In the rows, 128 means zero.
A single turn carries every row of the set below to another of its rows. Some are shown first; where does it send the rows asked next?
j_873: [127  89 128 120 151  91 114 147 123 110 123  72 110 150]
j_166: [ 99 149 126 153 130  93 140 137 118 100 147  85 126 123]
j_313: [100 111  97 115 148 129 107 144  85 110 133 129 127 110]
j_920: [140 139  84 138 123 133 126 110 119 145 137 131 116 132]
j_339: [137 125 103 149 126 140 118 100 143 117  94  99 123  97]
j_569: [108 119 126 158 122 125 118 129 102 115 128 158 121 133]
j_364: [ 98 129 103 145 163  87 110 121 129 123 133  90 110  96]
j_771: [162 127 102 121 129 128 120 131 127 135 152 106 151 128]
j_812: [148 126 110 166 123  73 137 128 132 111 118 109 122 139]
j_141: [105 118 111 111 148 118 104 111  93 117 112 131 121 158]
j_260: [114 133  99 141 129  75 101 131 112 119 156  91 122 149]
j_489: [136 104 110 118 126 137 128 109 113 105 120  72 120  90]
j_753: [115 108 100 161 141  84  96 138 115  91 111  95  97 105]
j_266: [121 138 116 113 135 159 132 139 128 122 151 111 111 127]
j_711: [129 105 136 135 126 129 124 157 121 104 134 139 150 145]
j_804: [146  89 116 129 116 133 108 112 109  97 132  98 102  93]
j_145: [129 117 108 163 108 125 129 137 121 148 114  85 152 119]
j_815: [147 111 107 157 142 118 108 145 161 140 113 105 138 128]
j_416: [107 110 136 116 139 115 111 104 123 119 124  55 126 119]
j_503: [116  79 131 136 114 120  89 107 143 115 134 114 121 106]
j_609: [144 115 106 146 100 107 147 141 112 102 107 132 124 130]
j_877: [127  89 133 141 124 114  88 117 101  98 107  70 130 129]
j_605: [121 114 134 110 148 152  99 108 127 102 146 113 106 131]
j_68: [100 122  96 141 135 114 101  96 149 104  97  97 101 119]
j_79: [119 120 130 127 163 104 129 158  88 104 128  99 114 145]
j_886: [145 124 100 149 135 100 115 127 160 146 125 125 115 137]
j_42: [ 98 129 117 162 139 103 137 152 100  90 124  88 107 116]
j_826: [120 110 131 111 134 125  94 122 118 104 123 133 128 169]

j_877 turns into j_569
j_826 turns into j_42
Now find these:
j_609 turns into j_68
j_145 turns into j_503
j_815 turns into j_804
j_753 turns into j_920
j_812 turns into j_339

A single turn carries every row of the set below to another of its rows. Some are shown first; where does it send the rows asked next?
j_765: [ 78 136 141 139 130 161 112  68 124 121 142 127 143 134 182 113  89 132
 140  86  84 146 158  95  72 109 114 108 141 117 135 138 109 107]
j_977: [122 135 112  98 126 132  88 110 119 109 123 142 143 102 141 101 133 153
 118 138  88 115 128  86 110 140 137 143 144 121 133  72 113 141]
j_60: [ 94 136 111 160 143 118 115  84 120 128 134 127 150 121 156 112  96 168
 119  92  86 137 140  86 128 148 105 115 119 148 111  47 117 130]
j_384: [ 81 138 120 129 136 124 102  90 134 112 134 153 121 124 188 109 111 140
  94  82  93 131 144  93  97 130 109 114 126 151 142 163  93 107]
j_399: [122 139 114 147 183 114 126  85 141 137 139 171 157 141 165 132  80 117
 146  89 119 114 122 119 109 152 147  88 128 150 145 119 103 126]
j_178: [ 65 138 121 135 149 146 134  89 134 130 133 162 140 114 159 130  93 125
 142  47  99 135 133 122 100 107 125 111 134 152 128 145  90 113]
j_820: [ 97 158  90 119 136 124 107 108 122 109 120 178 161 113 151 115 127 159
 152  99  92 122 133  86 135 128 120 129 138 158  96  64  97 151]
j_181: [ 81 147 115 118 125 107 118  96 117 107 128 120 138 151 184 122 127 112
 123  82  92 105 129 160  99 109  79 113 132 142 115  82 104 123]
j_20: [ 78 144 139 128 168 137 120  89 149 148 135 148 134 110 200  99  94 113
 136  67 101 133 148 107  98 137 119  94 148 156 108 133 109 145]
j_768: [131 144 148 140 127 160 103  80 136 100 148 155 173 122 174 113 103 102
 149 105 102 126 154 111  97 166 104 112 110 131 150 133 117 101]
j_758: [ 66 146 133 120 147 111 119 102 141 128 129 116 134 153 164 134 116 109
 127  77 108  97 117 148  93 133  98 119 132 113 123  73 126 123]
j_960: [104 136 152 120 154 123 113  82 157 126 140 149 166 112 184  99 104 127
 180  62 115 120 108 105  64 166 109  99 124 147 139  99 124 104]
j_540: [114 121  98 121 142 141 103 106 149 139 125 167 157 106 145 117 140 128
 140 106  87 116 107 105 119 141 140 129 123 173 126  60 108 157]
j_914: [127 147 159 101 144 137 115  99 123 103 121 149 152 145 175 130 127 119
 136  64 117 133 134  98  84 109 168 153 155 146 127 119 127 143]
j_84: [ 83 153 113 123 132 115 106  86 133 105 153 118 116 156 176 127 109 135
 135  84 113 117 120 158 100 152 100 131 128 117 138  82 103 107]
j_651: [106 124 112 122 151  89 106  70 132 125 131 154 157 126 185 138 114 140
 137  64  99  98  93  82  88 125 104  96 128 159 142 123 114 101]
j_846: [ 93 151 111 136 146 104  95 106 117 120 127 144 143  84 147 121 138 121
 104  86  91 129 148  88 138 147 119 128 129 132  99  66 123 131]
j_406: [116 137 124 103 139 125  92  87 137 112 142 124 174 119 183 104 124 145
 151 103  87 128 116 114  54 134 128  97 135 135 161 129  90  81]
j_13: [116 134 139 102 138 144 126 107 121  98 113 142 173 161 170 123  93 156
 137  84 111 156 141 100  77 100 133 132 147 164 121 128 132 139]
j_916: [102 146 125 107 138 134 116 109 120 113 151 107 132 133 169 115  97 112
 114  94  95  93 146 151  85 139  70 118 129 133 119  79 115 124]
j_470: [ 94 127 159 142 148 131 121  96 122 123 140 145 126 103 178  88  87 103
 124  71 114 140 149 110  82 136 137 120 140 103 145 128 108 111]
j_78: [ 96 167 105 116 150 124 100 105 138 131 149 119 128 129 185 128 140 110
 123  78  99 102 136 156  97 158 100 123 120 119 123  89  93 116]
j_419: [ 99 179 129 133 146 109 107  87 130  90 112 183 141 141 159 135 145 116
 133  83 102  94 141  91  73 135 136 114 120 137 142 133 104 109]
j_584: [ 90 147  90 123 156 120 115 111 127 132 145 119 149 144 175 122 103 126
 128  91 103 121 150 155 100 140  77 100 118 112 113  86 102 107]
j_373: [134 130  94 106 163 100 107 112 127 130 123 172 149 132 172 116 141 119
 141 132 101 121 121 107 103 132 124 158  98 171 145  81 118 114]
j_45: [134 132 137 105 157 142 122 126 128 135 101 139 180 129 189 108 119 131
 120  85 103 146 153  93  66 122 129 121 128 153 112 129 136 149]
j_985: [127 144 134  94 143 119 103 105 110 116 125 132 174 122 184 104 116 129
 160 157  94 140 130 103 107 126 118 164 130 125 134  79 130 115]
j_228: [120 137 116 125 150 122 111  96 124 116 123 168 160 158 174 149 125 140
 138  54 128 156 134  92 105 115 159 146 130 128 130 134 119 116]
j_204: [122 120  98 135 115 130  94  90 121  97 131 172 137 140 145 102 137 150
 134 119  92 125 140  77  95 134 121 137 115 143 141  53 112 128]
j_816: [111 138 127 103 162 138 123 121 142 141 124 154 190 128 169 114 110 131
 170 127 103 134 119 112 132 136 107 154 102 161 130  79 119 115]
j_361: [102 146 126 144 126 139  96  79 132 111 138 121 135 108 156 103 134 132
 126 103  71 136 146 100  78 152 119 128 121 166 118  44 129 139]
j_493: [111 160 113 115 176 112 127 100 114 133 130 161 165 131 168 134  96 130
 186 109 104 119 118  98 105 118 130 162 124 151 113  58 123 130]
j_12: [106 152 125  72 174 114  99 115 146 116 132 161 158 113 159 101 132 125
 154  87 110 107 146 111  77 132 116  81 153 151 126 128 105 100]
j_177: [106 140 121 125 123 127 104  94 104  98 141 133 141 104 133 111 126 148
 117  95  93 141 146 121 152 129 133 136 143 133 132  67  89 108]
j_120: [ 99 121 117 131 118 151 107 108 135 118 123 156 185 114 143  97 118 144
 166 119  99 158 129 107 124 136 126 129 126 116 125  57 113 126]
j_878: [109 141 131 100 161 123 111  95 116 106 161 142 188 118 161 128  72 125
 157  79  99 110 124 104 106 105 111  93 163 138 128 120  96  93]
j_285: [151 135 111 126 135 144 113 106 117 117 127 148 178 125 204 119 114 147
 128  73 106 165 150  99  87 138 121 138 109 156 125 143 110 125]
j_728: [ 84 134 123 116 150 144 106 109 141 116 136 134 139 106 101 117 121 125
 136 102  99 144 145 129 112 137 142 123 142 141 124  56 128 122]
j_102: [119 164 158 133 134 119 129  67  97  93 122 133 155 121 175 116  81 133
 158 103 101 111 123 119  74 121 148 115 158 119 145 111 105 130]
j_708: [112 138 121 148 142 140 109 101 118 127 140 148 175 115 147 115 102 127
 149 106  86 116 127  75 102 129 143 135 132 116 114  36 113 148]
j_455: [132 145 130 128 146 127 115  98 108 116 138 157 162 143 166 119 122 126
 164 119  97 116 133  87  88 126 123 176  96 130 150  61 112  96]
j_375: [151 133 128 120 163 142 113 107 131 133 139 155 151 127 181 130 101 135
 128  58 131 144 143  91  95 161 146 150 119 133 133 128 131 130]
j_979: [ 87 132 106 132 137 133 111  86 136 130 114 129 147 132 137 111 157 151
 131 104  75 145 144 124 101 114 137 102 126 164 128  54 100 122]
j_312: [ 85 163 140 107 148 141 132  94 138 115  96 158 173 117 149 133  90 139
 163  93 105 110 135 111  95 136  95  93 137 149 111 137 139 135]
j_541: [ 99 134 132 104 149 132 114  76 126 126 126 154  90 116 171 104 125 121
 122  74 100 116 158 110  63 116 130 108 152 147 138 138 112 131]
j_423: [125 137 156 107 140 100 100  79 109  94 145 158 153 114 181 108 118 102
 145  67 110  93 139  77  85 125  98 109 148 121 133 108 123  95]
j_140: [139 130 115 105 142 111 109  75 117 130 100 145 155 114 190 113 134 124
 122 125  91 116 140 119  99 131 114  81 138 144 142 148 114 131]
j_133: [111 168 114  80 157 111 109 105 113 122 106 158 153 138 169 129 142 153
 153 129  93 104 134  84 114 114 110 160 125 155 121  86 119 121]

j_423 turns into j_878
j_820 turns into j_977
Now find these:
j_914 turns into j_13
j_916 turns into j_584
j_470 turns into j_178
j_493 turns into j_133
j_177 turns into j_728
j_399 turns into j_419

